Each row has a name. Each question is about the rows just above it. Places in a row count from 0.

[ 77  87 131 168 102 209 146 118 154 142 172  76 165 123 116  98  68 118
 100 142] -> C
[ 86  90 131 113  96 202 140 112 135 136 172  76 176 117 121 106  87 126
 105 131] -> S
[119 115 131 171 117 150 146 105 134 137 131  81 169 113 123 125 118 128
 130 123] -> E
[ 96  95 131  45 100 189 142 106 126 135 162  77 179 105 117 113 103 132
 115 130] -> M
[ 71  86 131 142 108 214 147 118 173 136 162  75 156 117 103  87  57 116
  91 153] -> U
[ 95  94 131 131  98 193 140 108 128 135 166  77 179 108 117 112  99 131
 112 130] -> A
[113 112 131 112 113 155 148 102 132 139 136  80 174 110 120 124 119 131
 131 125] -> J
[ 96  95 131 166  99 190 141 107 126 134 163  77 180 105 117 113 102 133
 114 130] -> K
[115 112 131 145 114 154 146 103 134 139 134  80 172 110 121 124 118 130
 129 126] -> F
[ 89  91 131 165  96 201 140 113 134 137 171  76 175 116 122 108  89 124
 105 133] -> L
[ 84  89 131 148  96 204 141 113 140 140 173  76 174 120 123 105  82 124
 104 135] -> Z
How many entries does [ 95  94 131 131  98 193 140 108 128 135 166  77 179 108 117 112] have?	16
Number of entries in [113 112 131 112 113 155 148 102 132 139]:	10
How many entries does [ 71  86 131 142 108 214 147 118 173 136 162  75 156 117 103  87] have?	16

[162 142 139 126 104 128 146 131 138 223 117 134 130 140] : H
[118 143 137 143 114 120 138 113 132 174 130 128 129  99] : Q
[117 145 138 146 125 119 141 110 133 193 131 128 129  93] : G
[141 133 133 127  94 128 135 130 132 154 123 131 128 133] : D
[153 150 129 121 126 101 142 116 135 199 160 130 144 168] : N
[135 125 153 182 220 146 129 101  54 114 124 170 155 143] : Y
[122 113 130 144 149 121 135 119 127 151 130 132 126 123] : R
Table of tags by key:
[104] -> k_914
[103] -> k_670
[137] -> k_485
[54] -> k_521
[55] -> k_623
[138] -> k_354
Join H by its entry at place 8:	k_354
Number of entries in [153 150 129]:	3

[139 118 175  48 103 135 125 106 163 132 129 145 134 118 146 108 136  91
 120 152 124 162 147 164 156 140 160 134  55 176 104  84 113 142 121 132
  82  91  85 147 155  93 159  93 150  99  60 151] : P
[141 177 156 152 134 178 127 113 177 122  76 149 112 117 159 103  82  89
 124 153 104 104 120 128 119 187 132 113 139 122 175 143  75  97 154 140
  95 150 115 196 167  70 155 110 186 135 152 144] : T
[144  87 186  97 133 141 101 145 164 116  93 128  95 109 160 151 112 102
 126 146 109 155 126 186 148 160 171 118  89 188 115 146  92  94  99 155
  96  94  82 131 131  86 111 123 179 115  58 129] : V
How many entries does [141 177 156 152] have?	4
key -> tag
[82] -> k_606
[167] -> k_191
[95] -> k_893
Join T by its entry at place 36:	k_893
How many entries does [141 177 156 152 134 178 127 113 177 122  76 149 112 117 159 103  82  89
 124 153 104 104 120 128 119 187 132 113 139 122 175 143  75  97 154 140
  95 150 115 196 167  70 155] have?	43
Whose row is [139 118 175  48 103 135 125 106 163 132 129 145 134 118 146 108 136  91
 120 152 124 162 147 164 156 140 160 134  55 176 104  84 113 142 121 132
  82  91  85 147 155  93 159  93 150  99  60 151]?	P
Count the entries of [139 118 175  48 103 135 125 106 163]:	9

[139 124 124 147  72 137 110 123 140]  fenuk
[135  94 159  98 164 122 171 102 130]  kube
[ 92 152 124  91 149 150 135 148 131]  vop
[105 136 131  86 182 139 154 137 123]  Runo
[129 131 129 125 130 120 128 130 135]  Poraf
[114 159 151  93  68 116 127 104  88]  ral
[175 135 114  85 157 177 118 104 141]  sep
[161 110  85 134 151 142 112 130 145]  Gemur
[118 124 190 158  75 118 144 104 142]  rud
[ 70 150 105  76 131 133 103 118  93]  Koti
[130 122 104 120 170  79 116  87 145]  vad
[104 120 112  52 126 136 136  74 172]  Bofa
tags:
[172] -> k_418
[122] -> k_851
[123] -> k_59
[79] -> k_568
[145] -> k_508
[146] -> k_980
Join vad by its entry at place 8:	k_508
Where do [129 131 129 125 130 120 128 130 135] appear?	Poraf
Where do [105 136 131  86 182 139 154 137 123] appear?	Runo
Whose row is [135  94 159  98 164 122 171 102 130]?	kube
Number of entries in [118 124 190 158]:	4

[105 172 119 118 108 148 154 152 118 110 186  86  62  53  52 154 113 147
  75  85 152 194 157 143 120  85 110  94  85 157 150 152 137 171 158 126
 160 159 108 138 155 137  90] = nalit
[ 67 113 139  78 122  86 101 110 108 115  68 134 129 118 132  95 108  76
 114 132 116 106 104 138 144 135 100 106 139 111  96 138 123  55 130 133
 107  98 110  98  71  76 122] = vevaz
[180 122 116 180 136 169 187 133 170 146 149 158 203 160 166 185 148 187
 178 153 175 122 180 137 132 160 144 154 201 139 148 129 136 152 131 112
 118 118 205 172 135 142 179] = Guvo
[ 88 175 130 131 170 110  95 155 122 178 228 162 174 139 143 109 189 115
 141 154 135  86 138 104 122 147 135 154 188 188  95 105 144 219 108  95
  95  97 163 128  84  87 175] = dofom
[ 52 107 115 111 109  82  83 113 104 116  87 124 125 116  99 105 118  86
 136 140 138 209  80 152 101 122 116 115 102  82 101 155  91  71 141 193
 158 125 128  77  99 196 116] = Dezog
Table of tags by key:
[125] -> k_454
[134] -> k_895
[144] -> k_687
[133] -> k_569
[132] -> k_333
[124] -> k_990
The tag of vevaz, keyed by place 11:	k_895
Whose row is [105 172 119 118 108 148 154 152 118 110 186  86  62  53  52 154 113 147
  75  85 152 194 157 143 120  85 110  94  85 157 150 152 137 171 158 126
 160 159 108 138 155 137  90]?	nalit
Whose row is [180 122 116 180 136 169 187 133 170 146 149 158 203 160 166 185 148 187
 178 153 175 122 180 137 132 160 144 154 201 139 148 129 136 152 131 112
 118 118 205 172 135 142 179]?	Guvo
Whose row is [ 88 175 130 131 170 110  95 155 122 178 228 162 174 139 143 109 189 115
 141 154 135  86 138 104 122 147 135 154 188 188  95 105 144 219 108  95
  95  97 163 128  84  87 175]?	dofom

[171 206 145 136 135 169  58 106 122  82  63 170 164 187 185 110 132 141
  56 143  92 183 111 141  96] -> suv
[173 137 116 122 172 169 146 135 115 115 115 159 134  87 105 105 137 161
 146 104 131 139 170 145 141] -> Liki
[157  94 146 126 129 108 138  87 106 108 153 110 105 112 127 140 120 107
 152 130 146 138  93 108 117] -> pip
[117 160 106 124 116 118  91 167 127 133 102 183 112 176 159 122 158 147
 153 126 119 141 176 127 124] -> nit
[177 122 102 129 157 183 133 129 117  87 113 137 143  85 123 118 142 172
 152  89 143 157 170 142 160] -> Mitob
[142 135  99 124 165 125 122 114 130  94 105 158 112 136 128 135 128 158
 148 136 148 100 145 186 126] -> Rak
[142 166 100 124 152 159 105 152 111  87 113 154 135 117 139 124 153 134
 164 103 150 165 180 141 165] -> Niros
[155 152 160 111 138 150  65 104 141  76  91 185 158 167 178 116 172 153
  65 135  94 137 106 137  70] -> ler
Count the entries of [177 122 102 129 157 183 133 129 117  87 113 137 143]:	13
key -> tag
[172] -> k_19
[173] -> k_482
[113] -> k_262
[114] -> k_810
[141] -> k_540
[157] -> k_819
Look up the entry of Mitob at place 17 in the table:	k_19
Number of entries in [117 160 106 124 116]:	5
Whose row is [157  94 146 126 129 108 138  87 106 108 153 110 105 112 127 140 120 107
 152 130 146 138  93 108 117]?	pip
The row with [171 206 145 136 135 169  58 106 122  82  63 170 164 187 185 110 132 141
  56 143  92 183 111 141  96] is	suv

[128 130 128 130 125 133 128 131 134 128 123 125 106 128 122 127 123 139
 119 128 127 124 128 128 128 128 129 130 125 129 131 130 120 127 128 129
 131] -> kanu
[131 139 124 130 133 127 128 127 129 128 128 125 106 128 129 132 119 127
 111 128 127 123 128 105 128 105 129 151 125 134 152 118 120 128 128 126
 108] -> Ripa
[131 112 128 138 125 127 128 131 129 132 128 137 130 128 129 132 123 127
 128 135 127 128 128 128 128 128 129 130 151 129 131 136 127 128 128 129
 125] -> kivu
[122 127 133 138 167 140 107  98 159 133 127 125 100 128 168 132 130 148
 119 128 122 124 116 137 128  46 172 133 131 129 131 130 104 127 128 129
 103] -> reb
[131 127 128 138 125 133 128 127 134 128 128  96 106 128 122 148 140 127
 162 128 127 124 128 123 128 128 135 133 131 129  96 130 127 127 113 119
 142] -> beko
key -> tag
[127] -> k_690
[167] -> k_742
[125] -> k_276
[168] -> k_218
[128] -> k_13
The tag of reb, keyed by place 4:	k_742
Number of entries in [131 139 124 130 133 127 128 127 129 128 128 125 106 128 129 132 119 127
 111 128 127 123 128 105 128 105 129 151 125 134 152 118 120 128]:	34
Count the entries of [122 127 133 138 167 140 107  98 159 133 127 125 100 128 168 132 130 148
 119 128 122 124 116 137 128  46 172 133 131 129 131 130 104]:	33
Count the entries of [131 139 124 130 133 127 128 127 129 128 128 125 106 128 129 132 119 127
 111 128 127 123 128 105 128 105 129 151 125 134 152]:	31

[103 119 119  88]  lud
[119 146 108 155]  Faru
[133 159 101 159]  radu
[170 181 118 227]  Mus
[130 150 114 159]  Nabez
[128  98 147  97]  Rir
Count the entries of [128]:	1
Number of entries in [119 146 108]:	3
Count the entries of [133 159 101]:	3
tags:
[101] -> k_265
[119] -> k_709
[159] -> k_903
[146] -> k_30
Look up the entry of radu at place 1 in the table:	k_903
Which row holds [133 159 101 159]?	radu

[ 95 127  82 163]  gamiz
[ 66 132  48 111]  Robaf
[ 96 123  83 144]  retep
[118 128 129  90]  Fes
[ 95 127  81 131]  nir
[ 43 115  45 123]  Dabub
tags:
[84] -> k_400
[48] -> k_180
[82] -> k_282
[83] -> k_268
[49] -> k_243
Look up the entry of retep at place 2 in the table:	k_268
How many entries does [ 96 123  83] have?	3
Whose row is [ 43 115  45 123]?	Dabub
Whose row is [ 96 123  83 144]?	retep
The row with [118 128 129  90] is	Fes
Number of entries in [ 95 127  81]:	3

[110 211  93 145  94 179 136 125 112 118 110 120 136 159] -> W
[129 183  78 168 103 174 129 142 130  89 128 112 130 149] -> B
[129  93 141 157 140  90 108  64 110 116 101 126 112 112] -> X
key -> tag
[93] -> k_856
[111] -> k_618
[112] -> k_828
[78] -> k_931
[92] -> k_213
[77] -> k_952
Look up the entry of B at place 2 in the table:	k_931
The row with [129 183  78 168 103 174 129 142 130  89 128 112 130 149] is	B
Where do [110 211  93 145  94 179 136 125 112 118 110 120 136 159] appear?	W
Count the entries of [129  93 141 157 140]:	5

[ 66 112  97 131 122  65 182] : dav
[156 101 190 114  94 168 129] : noz
[163  82  90  96  93  65 158] : Risuf
[ 97 155 139  77 189  87 167] : Kotul
[141 112  97 131 122  65 182] : bupu
[129 115 192  66 115 133  69] : diru
[163  82  90  96  93  31 158] : dig
tags:
[67] -> k_347
[66] -> k_612
[114] -> k_677
[97] -> k_866
[129] -> k_522
[69] -> k_373
[96] -> k_669
Look up the entry of diru at place 3 in the table:	k_612
Whose row is [163  82  90  96  93  31 158]?	dig

[128 136 151  88 110 116 115 100 162 118] : lef
[120 119  68 183 138 115 136 108 137 111] : vedez
[181 206 227  64  45  92 144 107 173 150] : paguz
[124 105 124 105 129 136  42 126  49  82] : kufed
[156 162 102 171 102  91 141 103 151 109] : tof
[160 119 116 112 102  89 103  99 190 129] : mulor
[170 184 134 156  80  88 186 107 185 151] : pov
[102 109 138 115 152 156  64 157  77  70] : kagak
[129 173 117 208 114 130 188 158 158 130] : ped
[160 119 116 112 102  89 103  99 101 111] : Zepa
Count the entries of [124 105 124 105]:	4
How many entries does [160 119 116 112 102  89 103  99 101 111] have?	10
Number of entries in [102 109 138 115 152 156  64 157  77  70]:	10
tags:
[118] -> k_923
[136] -> k_390
[119] -> k_382
[206] -> k_941
[173] -> k_396
[108] -> k_86
[120] -> k_716
The tag of vedez, keyed by place 1:	k_382
Where do [102 109 138 115 152 156  64 157  77  70] appear?	kagak
How many entries does [170 184 134 156  80  88 186 107 185 151] have?	10

[149 218 147 156 146 151 154 173 127 121 190 156 145 154]  divid
[128  55 124 126 120 116  75  44 155 149  79 126 116 130]  dof
[128  55 124 126 120 116  75  44 155 149  79 126 116 126]  Suget
[103 187 105  97 101  97 174 197 119 128 161 101  97 101]  lan
[168 180 158 167 167 149 116 155 191 180 132 151 159 164]  fudo
How many entries does [168 180 158 167 167] have?	5
tags:
[100] -> k_163
[191] -> k_759
[119] -> k_5
[127] -> k_942
[101] -> k_664
[155] -> k_517
[97] -> k_402
[118] -> k_379
The tag of lan, keyed by place 8:	k_5
[149 218 147 156 146 151 154 173 127 121 190 156 145 154] is in which row?	divid
Count the entries of [149 218 147 156 146 151 154 173 127 121 190 156]:	12
Which row holds [128  55 124 126 120 116  75  44 155 149  79 126 116 130]?	dof

[136 114 144 117 116 117 134 158 139 115 130 132 142 112 118 150 108 101
 124 110 116 107 123 136 162 119 127 135 130 219 137  82 122 150 127 124
 136 105 134 129 120 115 148 154 152 117 109] = Buv
[139 130 134 131 117 120 130 119 140 123 131 127 135 108 129 126 131 122
 150  98 134 152 136 104 160 135 126 139 131 135 155 107 132 134 127 124
 114 128 129 117 139 115 149 126  72 118 132] = Kapag
[117 118 123 140 112 150 128 151  89 141 130 138 139 113 109 147 140 143
 126 113 121 113 139 107 150 150 131 119 131 176 180 200 122 124 139 114
 126 123 129 125 121 135 138 154 144 116 114] = kala
key -> tag
[160] -> k_737
[162] -> k_650
[130] -> k_949
[150] -> k_777
The tag of kala, keyed by place 24:	k_777
How many entries does [117 118 123 140 112 150 128 151  89 141 130 138 139 113 109 147 140 143
 126 113 121 113 139 107 150 150 131 119 131 176 180 200 122 124 139 114
 126 123 129 125 121 135 138 154 144 116 114] have?	47
Whose row is [117 118 123 140 112 150 128 151  89 141 130 138 139 113 109 147 140 143
 126 113 121 113 139 107 150 150 131 119 131 176 180 200 122 124 139 114
 126 123 129 125 121 135 138 154 144 116 114]?	kala
Number of entries in [136 114 144 117 116 117 134 158 139 115 130 132 142 112 118 150 108 101
 124 110 116 107 123 136 162 119 127 135 130 219 137]:	31
Whose row is [139 130 134 131 117 120 130 119 140 123 131 127 135 108 129 126 131 122
 150  98 134 152 136 104 160 135 126 139 131 135 155 107 132 134 127 124
 114 128 129 117 139 115 149 126  72 118 132]?	Kapag
Where do [136 114 144 117 116 117 134 158 139 115 130 132 142 112 118 150 108 101
 124 110 116 107 123 136 162 119 127 135 130 219 137  82 122 150 127 124
 136 105 134 129 120 115 148 154 152 117 109] appear?	Buv

[138 219 225 224 228 225 225 226 225 226 226 224 226 226] : tage
[127 128 129 134 218 223 226 225 226 227 226 226 226 226] : Sadur
[128 129 133 217 224 224 226 225 225 225 225 224 223 225] : pup
[129 128 126 127 164 224 224 224 225 226 224 226 225 225] : Sidur
[126 127 128 127 128 128 127 129 129 205 224 225 226 225] : rizu
[126 130 131 186 225 226 224 226 226 225 226 225 225 224] : fisa
[130 127 128 129 128 129 129 130 174 224 225 223 227 226] : Nusu
[128 127 127 127 128 127 127 128 127 128 128 132 216 227] : zin
[127 128 128 129 151 225 225 224 225 226 226 226 224 227] : fason
Count the entries of [127 128 128 129 151 225 225 224 225 226 226 226 224 227]:	14
Count the entries of [127 128 129 134 218 223 226 225 226 227 226 226 226 226]:	14
tags:
[128] -> k_449
[129] -> k_839
[127] -> k_205
[224] -> k_956
[223] -> k_463
The tag of Sidur, keyed by place 1:	k_449
Count the entries of [138 219 225 224 228 225 225 226]:	8
Whose row is [126 127 128 127 128 128 127 129 129 205 224 225 226 225]?	rizu
Whose row is [128 127 127 127 128 127 127 128 127 128 128 132 216 227]?	zin
Whose row is [127 128 128 129 151 225 225 224 225 226 226 226 224 227]?	fason

[128 166 133 150 118] -> Pemis
[112  87 141 135 104] -> zigu
[137 197 139 209 152] -> duzu
[143 190 204 110 173] -> deraf
[141 141 134 135 130] -> gel
[141 141 134 135  69] -> fuz
key -> tag
[130] -> k_492
[152] -> k_917
[69] -> k_953
[135] -> k_38
[134] -> k_2
[68] -> k_656
Look up the entry of fuz at place 4 in the table:	k_953
Where do [141 141 134 135 130] appear?	gel
Count the entries of [143 190 204 110]:	4
Whose row is [137 197 139 209 152]?	duzu
Whose row is [112  87 141 135 104]?	zigu
Count the entries of [128 166 133 150 118]:	5
Count the entries of [128 166 133 150]:	4

[132 145 118 134 147 133 106 126 113 151 126 109 122 127 106 136 118 116
 104 109 130 112 135 124 117]  Buzo
[119 122 121 152 114 154 126 134 103 162 109 163 120 129 103 133 137 135
 152 130 114 137 133 125 148]  Mim
[142 131 147 104 153 112 106 148 140 123 124 106 123 176 133 117 141 143
 120 126 113 126 135 119 124]  vamop
[147 122 133 153  87 156 107 156 128 166 114 122 203 180 188 122  93 139
 144 120 164 125 117 149  74]  Mebu
[134 124 103 129 128 126 128 127 112 102 128 161 151 104 132 116 120 149
 148 126 134 104 113 144 110]  safa
[118 147 163 116 139 109 102 157 101 110 148 126 132 137 189 127 116 149
 117 134 135 137 117 119 133]  kori
[106 126  97 136  83 110 136 153 144 142 145 148 141 135 177 191 142 115
 152 119 124 106 144  99  68]  Lig
[134 124 103 129 128 126 128 127 112 102 109 161 151 104 132 116 120 149
 148 126 134 104 113 144 151]  mot
[118 147 163 116 139 109 102 157 101 110 148 126 132 137 189 127 116 149
  96 135 119 103 139 130 151]  dopi
Number of entries in [118 147 163 116 139 109 102 157 101 110]:	10
Count the entries of [106 126  97 136  83 110 136 153]:	8

